Each path below is one point turned by a fixed rotation once a step. After each direction that follows a path, write how fast that rotation turns it, in degrees per step (0 if it stays still).
Each turn is a multiple of 5 degrees from 10 to 175, or 0.
Each row of a path follows its step; steps can be skipped.
Path 1:
step 1: [ -9   2  -2   6 -29   8 -28 -12 -23  19 -15  36   4  12 -20  -4  36  -5
   1  17  -9   3  -2 -15  31  24   4 -10  -4  -1 -20  10   8 -15 -14  -8
   5   9  15  30   1  17  10  -8  -9   9   7   4  13   4   6  -4  35   7
 -25  -5  -3 -18 -12  32   3   6 -12   7  -4  28  -7]
step 2: [ 20  -7 -10  10   4   4 -11   4   7  16 -38  13   6  -4  -3 -19  15 -17
   9 -16 -27   2 -12 -14 -10  26 -19 -28  10 -18  14  22   5 -14  -1  -2
  31  -5   6 -11  30 -25 -23 -18  -1  21 -13   9  17  19   1 -11  20 -26
 -13  14  -5 -18 -17  -9 -11 -16   2   1 -18  -4 -12]
step 4: [ 28  29  13 -25   4  -5  -2   4  11  22  18  19  14 -18  27 -39  11   4
  12  -2  10  12  16 -10   9  23   3  -6  12  11  20  12   7 -29   1  30
   9   4  16  30  14 -10  21  -3   2  -4   6  -4  23   5  -6  13 -26 -14
 -14   6  -6   0  13   5  -5  20  -8 -12  11 -27  25]
step 5: [ 15  16   7  -1 -24   5  -4 -12 -24  43   4  14   7 -33  -6 -19  20   0
   1  -8 -14 -33  10 -23  35   1 -10   0 -13 -22   4   1   4  -4 -13  -2
   9  16 -15   4 -38   8  18 -11 -22  -4  -8  -5   6   6  -2 -14 -10  14
 -21 -33  -6   1  -2  23 -18  -6   9 -15  10  -4   8]
step 7: [-13   8   0  -8 -30  10 -39  -1  -6   4 -14   1  34  23 -21 -16  33   0
 -10 -17 -14   0  -2  -4  11  12 -11 -11  -2 -13  -5  14  15  -8  11  14
   4   2  48 -17  19  -5 -15 -10  -3 -11  12  25 -16   5  -5   6  17 -14
 -19 -15  -2   7   8  29  25 -22 -15   0   8   8  -6]
step 9: [ 48 -20  11 -16  -1  14 -10 -19 -24  13  -1 -19  11  -8 -22 -12   7 -11
  28 -24 -21  -2  13 -14  11  20   8  -7 -14   5   2  16  22 -20   2  10
   8  21  18  14  -3  10  20 -18 -17   7 -19  -4  -1  17  22 -10  -6  21
   1   9   4   0  -2 -15  10  -3  12 -17  17 -14  37]
step 10: [  1   6  20   0  14  -5   9  -2  -9  11  19   7 -11 -25   8 -20  10 -18
   2 -26  -1   3 -15  -1   4  12   9 -20   3 -17 -10  21 -13  -1 -22  -2
   7 -10  33   2  -9 -16  22  -8 -11 -34  -2 -18  29  19 -17  -6 -33  -7
 -21 -18  -4 -26   1  11  14  -2   5  -8   2 -45  18]
step 11: [ -2  29  35  14 -10 -20  -9  -2 -16  15   1   2  -2   5 -17 -17  24 -10
   8  11 -16  -5   4  10  37   7 -18   3   2 -17   9   6   6 -10  -2   0
 -11  23  13 -14   1   6  -6  -9  22 -20   7   2  16  -8  22  12   1   4
 -29 -32   3  11   7  41  -8 -18  16  15  31 -22   7]
step 15: [ 10   6  21 -29   5  -8  -4  19 -37   7  14  20  16 -10 -12 -28  18 -17
  17 -10   7 -30  19   2   9  14 -21  -6  20   6   5  16   0 -14   5   7
   0  38  24  35  19   3  25   0  14   2   6 -14   5  -2   3 -14 -18   5
 -22   1   4  12  12   1  15  14  14   8  10 -14  22]
step 18: [  9  19 -11 -19  -4   0 -13  -2  17  12 -36  15  20  18  -8  -8  31 -11
 -19 -18   7  30   9  11  -3  17 -14  -9   0 -31  -7  22 -17   5  -5  21
  18  -6  32  10   0  -6 -27   5  -5   0  20   1 -11   1  17  10  26 -16
 -14   0 -12 -28   1  27  -3 -13  -9   7  -8  -6  25]
Speeds:
[ 4 -1 -1  4 -2 -1  4 -2 -4 -3 -3  0 -3  5 -6 -1  0  0 -5 -1  3  2 -1 -9
 -3 -4 -4  4 -5 -1  6 -2 -4  6  0  6 -1  7 -4 -7  4  4  6 -7  6  1  1 -2
  4 -5  8 -5  2  2  3 -1 -5  1  2 -2 -4 -2  4  0 -4 -6  1] : 125
[ 10  10  -7  -1   3  -2  -6  -3   4  -1  -1  -2  -3   1  -2  -2   0   5
   0  -2  -3   4   2  -1   0   2   1  -1   4   3   2  -1   7  -6   0   2
  -4   2   0  -4  -1  -2 -13   4   5   3  -2   4   0  -1   9   5  -2   2
   2   5   1  -3  -3   0  -3  -1   3  -1   6  -6   1] : 155
[  2  -6   0   5  -2   2  -3   1  -1   1   4  -3   1   4   2 -10  -3   2
  -7   3  -5   2  -2   7  -4   0   1   2  -3  -2   8  -8  -9   1  -1   1
   3  -2   6  -1   4  -4  -8   0   2   4  -4   1   1   3   2   1   9  -1
  -5   2  -2   1  -3   1   0  -4  -4   1   0   8   4] : 70
[ -5   5   2   0  -2  -1   1 -10  -1   0  -1  -1   3  -3   5   2   0  -2
  -4   8  -1  -2  -2  -4  -2   3   5   1   6  -2   3  -2   4  -5  -3   0
   5   8  -6  -2   2   1   4   3   0   6   3  -2  -2   1   6   2  -3   2
  -1   3  -6   8   3   3   7   7  -8  -2   2   4   3] : 95
[ -1   3   3  -4  -4   1   6  -1  -4  -2   7   0   5  -1  -2  -5  -2  -4
   0  -5   2   1   6   2   1  -1   4  -9   4  13   6  -5  -5  -3 -10  -1
   0  -4  -4   2  -4   2  -1   0  -1  -2  -5   2  -2  -4   2  -8  -5   5
  -2  -3  -3  -2  -2  -1  -1   0  -1   3   0  -3   4] : 70
[  3   0  -1   2   2   1  -2  -2  -2  -1  -3   3  -2   3  -1   4   2   7
  -4  -1   0   0   3   1  -2   1   7   2   0   4   3   6   2  -4   3   0
  -6  -2 -11   1   6  -6   4   4  -6  -3  -4   0   4  -1  -8  -7   5  -6
  -3   2  -5   7  -9   7  -3  -1  -1  -2   1  -1   0] : 10
Path 2:
step 0: [-40   1  -2 -13 -18 -19  22   0 -38   4 -40 -25  13   6 -23  19  -3  10
   9 -31 -19 -26  10  12   8  15   3   9   1 -11 -13 -34  26 -28  -9   6
  -1   1  -4  10  25   8  -5  -3  16  16  18   2   4  -4 -11 -19  14  -4
  -4   4 -11  10   9   0   1  26   9   7  -4  -8  -5]
step 1: [-21 -14 -14  -5   9  -3  18  -4 -24   1  11   1   3  18   6 -12 -12   4
 -50  -2 -12  -6  14  25  27  14  -9  13 -28 -30   4 -25  39 -29  19  14
   1   4   4   0  14 -23   6   7  -5   4  22  22  12   9  -7 -19   3  -3
   5   0  -9  -4 -17  10   5  10   9  -2  -1 -23  35]
step 3: [ -2  16  26 -16  -6 -21  -7 -19 -10 -18 -34   6 -15   4 -14  -8   8   7
 -11  -6 -23  -6  29 -18   2  13  26  17 -20 -13  -8  -5 -19  16   3  -3
  20  12  11  17  -9  -2  18  -1 -23 -22  22 -21  35 -11 -21 -26  15  10
   1  15 -29  10 -10   9  -9   5  12   6 -23 -12   0]
step 5: [ 14  -6  -5   3   6   4  22  -9 -12 -21 -31   6  19   2  23 -28   7  23
  -3  -1   7   3   9  21  -3  19  -5  27   5 -10 -10 -13  -8 -25  -8  38
   4  34  14   5  22  12  -3  23   4  24  17   4  -8 -19 -35   4  37   1
   5  16   4  13  22  -9   4   1  12   1   8  -2 -15]
step 6: [ 23  -3  -6  -4  -6   2  19   3 -24  16 -12 -23  13   2 -10  -8 -12 -23
 -18 -11 -16   1  29  11  14  28  -8  -2 -20  -4 -15 -23 -18 -10 -14  18
 -22  23  14  14   8  -6  -4  22 -16  30  21 -15   1  -4   5   3  29  13
  -9  40 -21 -33  -1   6   5   0   0  -2  -8 -20   5]
step 7: [ -4 -23   4 -13   9  -2  12 -38 -10  21  -7  -6 -10   0  -8  33   7  -3
 -32 -13  14   3  29   1  10 -12 -13   5 -22 -36   8 -10 -16  -2  -7  15
   8  27 -14  -8 -15 -10  12  -4  12  33  18   3 -24 -25 -10   6  -4  -2
  13  15 -30 -20 -13 -14   1  -4  13  -7 -19 -17  14]
step 9: [ -6   1  17 -28  -6 -16   5  -8 -43   4 -36  -4 -29  22 -21  -6 -22   8
 -12  17 -21 -16 -11  -8  11 -16 -19   3  -7  12   2  -5 -14   4   4  20
  -4   6  13   9 -19 -16  -6  -2   6  17  21  -3  26  -2 -32  -5  10  -7
   4  12  23  -8  -2  -5  -3  30  -7 -14   1 -24 -33]
step 12: [ 19  -4  22 -16  -7  11   8   7 -41  15 -12  -1 -18 -13   6  -7  15   2
 -14 -25 -19 -15   9 -24   1   5   2  29 -17   0  -2  -3  12  10   8   9
  13  -5 -36 -10  -8 -18   4   8 -26  21  21   7  19 -10 -17  -9   9  -8
  -4  15 -20 -26  39 -21  -2 -24  20  -3   0 -19  16]
step 13: [-27   0  -6 -33  -1  14  27   4 -17  39 -21  10  10 -19   6 -10  13  -5
   4  -2  -6 -15 -12  -4 -11  -8  27   7 -19  13  19  -8   8   2  -9  36
  -3  15  -1 -26  -9 -15   7   4  -9  -6  30  -3   7 -36 -18  13  -1   9
  18 -12 -10 -21 -13 -23  13   1   6 -21 -10 -10  27]
step 14: [  0   5  10 -24   8  10   3 -11 -11  -9  -7  26   4   1   3 -18 -30  15
  -6  13 -12 -23 -10   7  -9 -44  36  22 -23 -16  17  -6  -1 -12   8  37
  -1  24  13  10  -7 -10   2 -10  -1  -4  17  14  -3 -14 -15  22  21  24
  -4  14 -14 -18   3  -5  22   7 -22  21  -4  -2 -10]
Speeds:
[-3  0 -1 -3  3 -2 -1 -7  8  8  1  1 -2  3  4  1  0 -8  8 -3 -4 -5  2  2
  3 -2 -2 -7 -2  2  0 -3  1 -1  6  3  5  3  5  2  3  5 -5  1 -1 -4  1  9
 -2  0 -2 -7 -2 -7  4  3 -4 -1 -5 -3  2 -1 -1 -4 -4  4  4] : 115
[ 1  0  4 -6  0 -6 -5 -5  1 -2 -4  2 -3  1 -2  7 -6  4  3 -1  3  1  8  2
  0 -8  2  4 -2 -2  3 -1 -1 -2 -7  6  5 -1 -2 -7 -1  1 -6  3 10  2  1 -1
 -2  5 -2  2 -1 -8 -1 -3  1  2  7 -1  0  3  7  1  0  4 -5] : 160
[-4 -8 -3  2  1  1  2 -4  0 -5 -3  8 -5 -5 -4  0  2 -5  1  4  7  3 -2  1
  5  5 -4  5 -2  1  2 -1  5  7  2  0  0  0 -5 -8 -4 -7 -5  7  1  5 -2  0
 -6 -1  1 -1 -2 -2  4  0  5  4 -4 -4 -1 -7 -4 -1 -3 -3  3] : 130
[ 2 -3  2  2  0 -1  1 -4  0  1 -1  0  1  3  0  4 -7  4 -1  0  1  1 -6 -3
 -5  0  3  0  2  7 -5 -1  3  3  7 -9  1 -3  5  1  1  5 -6  4  1  5 -1 -4
 -6  0 -7  1 14  1  2  4  2  6  1  5  2  5  2 -3  1  3  5] : 65
[ 5 -3 -7 -5 -1  2  2  3  7  1  2  3  2  0  1  1 -4 -6 -2  3  1  2  7 -2
  0 -2 -2 -3 -1  0  1 -4  0  1  7  7 -6 -1  9  1 -2 -8  4  6 -1 -2 -1 -1
 -1  2 -4  5  4  6 -7 -4  6 -3 -2  3  2  2  2  4 -9  5 -5] : 90
[ -5   2  -1   8   4  -6  -4   7   5  -4   0   3  -5   1   8  -3   1   1
  -4   2 -10   5   5  -5   1  -1   1   1  -1   5  -3   4   1   4   3  -4
   3   1  -2  -3   1  -5   2   4  -1  -3   0   2   9   0   1  -3   3  -5
   5  -1   5   1   2  -6  -5   7   7  -2  -3   1  -1] : 45
Path 3:
step 1: [ -9  23   6   0 -17 -26  22   4  19  11  19  19  -2 -13  -4   1   8 -21
  26  20   8 -21  -6 -15  -1   3   2  12 -19  -1   4  24 -21  32 -34 -16
 -43  16 -12   1  15 -19   5  15   2  -7 -12 -14  17  11   3  18   7   4
 -37  22   1   2   4 -11   3   2  12 -15  29 -16  21]
step 3: [  9  27 -28  -9   5   7   7  -6   0 -22  14  20  20  14  17  11 -11  -4
 -29 -10  -2  -3  -1  30  -9 -11 -29 -10  -8  22  24  19  25  29   0  23
 -30  17  -5 -20   4  32   4  -7   8 -21 -13   3 -16  18  15 -19  -9 -15
   0   3  -6   4  23   0  22   3  14 -23 -22   7   5]
step 7: [  0  17 -17   3 -29  24  31  17  12  12  -2  -5  -8 -17   4  -5  11 -45
  23 -19  25  29   1  22 -21  20  -3  24  -9   6  18  29  -2   7 -13 -23
  -2   4 -23   0   7 -14 -20   5  17 -14   3  -2 -20   8  15  15 -11  32
   0 -13 -17   1   8 -28   3  -2   7  -7   0 -15  15]
step 8: [-25  -1   9  17  16   2  10  -6  -3  -8  13 -26  25  -2  -9   9  10 -15
 -18  -1 -29  25   4   1  -3 -12 -25   0 -21  -3  -2  30  16   2 -19   9
 -15   5  10 -19   2   8  13  16  12  19  42  -4   6 -26  19   0  -4   0
 -12 -30 -14  21  13 -26  42 -13   4 -11 -16 -11 -12]
step 9: [ 16   4   4  -2   5  -2   7 -13   0 -47  11  22   5 -19   7   8 -13  22
 -11  -4   9   5  15  16 -28  16 -20  14 -34   9  16   3 -11  -1   6 -20
 -59  35   7  -2   7  -3 -10   9   8  18   9  18   0  -9   7 -22  12 -15
 -28  18  21 -15  13   1   3 -11   3  -5   6   3   6]
step 10: [-17   6 -13   6   0  -6   9   0  14   6  12   2 -18  17 -23 -38  14   4
 -13  -3  24   3  17   5   7  -4 -18   7 -37  18 -27  11 -14  23 -20 -11
   8   5 -25  20  18 -16  14   6 -21  -3 -18  14  23   7  10  -7  -6  -9
 -33 -18  22 -31   7 -17  -3  15  32  -2  10 -10 -15]
step 13: [  1 -16  -5  21  21  22   3 -28  22   4   9  21  -6  29 -12 -17   5 -25
  11 -43  17  -7   0  10  -9 -18 -19   8 -17  12  14  41 -10 -20 -30  -7
  -9  -5  10   6 -12   0 -11  14  26 -16  29   8 -10   0  -4   7 -18   6
 -19  23 -17  19  -9 -19  -2   8  11  -1  -3   3   9]
step 14: [ 27   7  -3   9   8  -9  -4   3 -19   6  11   6   0 -27   2   2 -19  -6
 -26  15  16  13 -14   4  -9  -4 -12   4 -17  34   2  29  12   0 -28  21
 -28   6  19  -2 -17  46  20  10  13  -4   2   8  38   6 -11 -14 -10  -5
  -1 -22   1  15  29 -23  12  15  12 -24  -2   7   4]
step 15: [ -2 -29 -23 -19 -12  -6   8   9  24 -37 -22  18  -2 -17  21  15  15  14
   8  -1   3  11  32  22   7  26  22   7 -18   8  -7  16  -2  18   0   2
 -23  21 -11   8 -20   2   2  22  -1 -15   7   4   3  20  30  22   9  -2
 -16  -1   8 -17  22 -38  -7  17   0 -20   9   5  -9]
step 16: [ -5   9 -20  -2 -13  44  -1   5  -1  -9   6   2   1   6 -33   3  -6  -4
   6 -13 -17   2  15  12 -13   6 -16 -13 -42   1  -8  16 -19  43 -27   8
  19  10 -16 -13  -9 -25 -13   4  -9  -1   5  10  10 -15   9   5 -16  37
   3 -39   0 -16  11   1   8  16  -6   3 -22 -16  11]
Speeds:
[-1  3  0  0  2  2 -2  1  0 -3  1  2  5  4  7  7  8 -4 -5 -3  4  2  4  5
 -1  3 -3  6 -1  6 -7 -1  3 -7  2 -5  1  0  6  0  1  3  5  8  4 -2 -4  6
  4 -3  4 -6  2 -4  0  1  0  8  1 -2  5  0 -5 -5 -4  5  3] : 65
[ -1  -1   8   0  -1   1   3  -3   3   2   2  -2  -2  -2   6  -5   1  -3
   4  -1   2  -4  -2   3   3  -5   7  -4   2  -3   7   1  -1 -11  -1  -2
   2  -2  -2   9   0   6   0   4  10  -1  -3  -5   8  -1  -3  -2  -2   5
  -1  -4  -8   1   2  -1  -3  -2  -4  -1   0  -5   4] : 55
[-3  3 -2 -8 -3  6  4  4  5  2 -1 -4  4  0  7  2  0  1  0 -3 -1  3 -2  5
  1  1 -4 -3 -5 -5  5 -4  7 12  4  0  6 -3 -8  1 -4 -2  0  0  0 -2  0 -5
  0 -1  1  0  5  4  6 -2 -7  2 -8 -1  1  4  1 -2 -4  4  3] : 80
[-5 -7 -1 -4  1 -2  1 -2 -5  0  4 -5  4 -3  1 -4  1  0 -1 -4  2  0  6 -4
  1  4 -1 -5  6  0  1  0 -4  2  3  4  1 -7  3 -2  7  4  5  7 -4 -3  4 -2
  8 -6  1 -1 -6  2 -2 -2  2 -3 -9 -6  1  1  0  4  3  6 -9] : 170
[-3 10  1 -3  1 -9 -7 -3 -3  7  3  0 -2 -1 -2  0  1  0  7 -5 -2  2  0  5
  1  2  1  1  1  6 -3  3  0  2 -4 -6  4 -6 -1  0  0 -2  3 -2  4 -2  0  4
 -2  3 -9  0 -6  7 -3  0  3 -4 -5 -2  8  2  5  2 -1 -1  8] : 115
[  1   0   2   1  -7   1  -3   0   5  -8   0  -3   4  -2  -4   5   0   0
  -2  -2   0   2  -5  -1   3 -12   3   0   3   1  -6   0  -6  -1   6  -1
  -2  -1  -1  -2   3  -4   3   5  -5  -3  -1   8   3   2   3  -3   2   9
   6   1  -5  -3   0   4  -2   6   8   2   5  -3   2] : 65
Path 4:
step 0: [  3  -6  19 -22   4   8 -12  -6 -30  -4 -14  18  -7 -15 -12  46 -20  10
  26  16  -5   1   2   4  -9 -24  -5  -6   0 -18 -10  -8  26  15 -17  11
 -28 -26 -16 -17 -14 -34 -10  26  16   4  12   1  18 -15  11 -29  -7  17
  15   5 -13 -10  -2   3 -10  -7   4  14 -20  14   3]
step 3: [-29 -17   2  -4  -2  21 -22 -16  20 -15 -19  -9   6  -1  -8   9  -9  -1
  21   8  -2  -2 -10   9  -8 -24  11 -11  12   6 -12 -30  26   2   0  -9
  -8 -14 -25  20 -25  24   1  -1   1  33 -10   7  15  -8  36  13  -5   4
  30  18   8   5  -7 -19 -14 -28  11  11 -19   5 -29]
step 4: [-10  -8 -23 -26 -21  15 -20  -8  -6 -33   4 -12  11 -38 -11  16  -9  11
  12  39  12  -6  -1 -33  -1  -5  10  30 -16 -15 -13  -9 -30   8  -7   8
  -8 -20 -11 -19  -6 -24 -14  -5  15   4   5  -7  18  -9  28   7 -11 -14
   4  27   7  11 -11  11  -8  10  18   2  -6 -13   2]
step 5: [-12 -12  17   6  18  24 -21  20   8 -17 -12  -4 -11 -14  12   8  24 -12
   9   4 -15  13   4 -10 -11  -6  10  41  17   5 -31  12 -12   0  -5  -6
   7 -21 -13 -13  52  -8 -25  -5  15  -4  -3   7  40   7 -10  -9 -13  -1
  28 -15 -11  -9  -4 -21   1   5  -3  24 -15 -12  -9]
step 7: [-15   9  -7 -15  10   9 -22  22  47  -9  -5  15   6 -34  -3  22 -21   2
  30   2 -16   8  -2   1 -12  -9   9  23  -7   2   4 -11  13   5  -1  -7
  -4   8 -20 -16 -15 -18  17  15  -6  27 -10 -17  21   6  12   8  21  14
  13  36  24  -3  13  11  26   8 -18 -15  -3   6 -21]
step 8: [-29 -10   2  -5  11  31 -32 -26  10 -13  20 -11  18 -12 -48  11  17 -16
  21  -7 -29 -13  19 -14  -1   2  11  31   3   5 -10 -18 -24  11   0   7
  -8 -14   7  -1  -4   4 -18 -10  -1   1 -17 -16   5   5 -20   7  10 -24
  24  -7   6  -7 -20  12  -6  16 -13   3  21   4 -12]
step 11: [ -6  20  -8  -4  18   5 -11   4 -13   0 -12 -26  14 -36   5  30   2  15
  17 -11   3   4  22   3  -9  -4  43  29  19  23   0   8  -7  -4   2  26
   0  -2   0  16  -6 -22  19  11   4 -10  -2 -27  28 -23  -4 -15   6  -3
  11 -17  34   5 -11  21   2  11 -17 -17   2 -19 -28]
step 12: [  6 -15  35  -5  10  15 -10  -4   7  19 -27  -5  33 -10 -14 -15   8 -25
  18  -2  -9 -20  24  -1 -35 -29  19  22  16   9  -7  -2   6 -28  11   0
  -2 -30 -10  25 -18  13  -9   9   0   5 -19 -12   8  18  18  12   3 -15
  25   3  16 -13  -1  -9 -19 -14 -20  -4 -21  12  -1]
step 13: [-20 -35   0 -27 -32 -16  -2 -13  20   9 -14   9  19  -5 -11   1  -6 -14
 -12  25  26 -13  20 -29   2 -10  21  14   1 -11 -17  -6  11  12   2  -6
 -14 -22  -1 -20 -10 -11 -11   3  31   9  21 -36  -4   3  35 -13  12  -8
   1   8   2  13   8   1 -15   9 -16  -1  17 -14 -34]
step 18: [ 30 -22  11  16  23 -10  -5   6  -9  16  -3 -25  25  -7 -18  12  31 -16
  18  12   3  17  -1 -26   3 -17   3  11 -17  10  -7   3  16  -6   4 -10
   2 -21   7  -1  -7 -14 -27   4  26 -22 -16 -33  30   4 -17 -12  12  12
 -10  26   1 -12 -11   8  38   8   1  -2  13 -14 -11]
Speeds:
[ 3  1  5  2  1 -1 -1 -4  4  4 -1 -2  6 -2  3 -2 -3 -8 -6 -1  1 -7  1  5
 -3  4  0  4  6  1 -6 -3  2 -4  6  0  7  1  7  2 -1 -3  0 -5 -3 -6 -1 -9
  0  0  4 -8  6  2 -1  7  3 -2  2  2 -2  9  1  2  5 -4  0] : 10
[-3  4  7  0  6  3  5  2 -3 -7  3  3  1 -4  1 -3  1 -5  1  1  0 -2 -3  6
  4 -1 -4  6  1 -2  2 -3  0 -8  0 -4  2  2 -6  2  1  8 -2  9 -5  2 -2  1
 -2  4  1  3  6 -3  2  0 -7 -8  1 -8 -1 -3  4  0  1 -4 -6] : 160
[  0   1  -4   3   2   3   4   3  -5  -1   4  -1  -1  -7  -1  -3  -3  -2
  -1 -10   2   3  -8   1  -2  -2   7   0  -1   3   2  -6   4   0   2  -2
  -1   5   1   3  -4   2   8  -1  -6   4  -3   0   1  -3  -3   3   2   1
   6   3  14   6   0  -2  -4   1  -3  -1  -4   4  -2] : 85
[ -4   0  -2   1  -1  -3  -1   6   6   2   1   1  -2   1   5  -1   4  -1
   2   0  -4   1  -1   6   9   2  10  -8   1   3   5  -4   1  -3  -5  -2
   3  -4  -1  -8   4  -3   2   1   2   1   2   0   6   2   4 -12   1  -3
  -2  -1   5  -3   3  -1  -2  -4   2  -3  -3  -3  -8] : 170
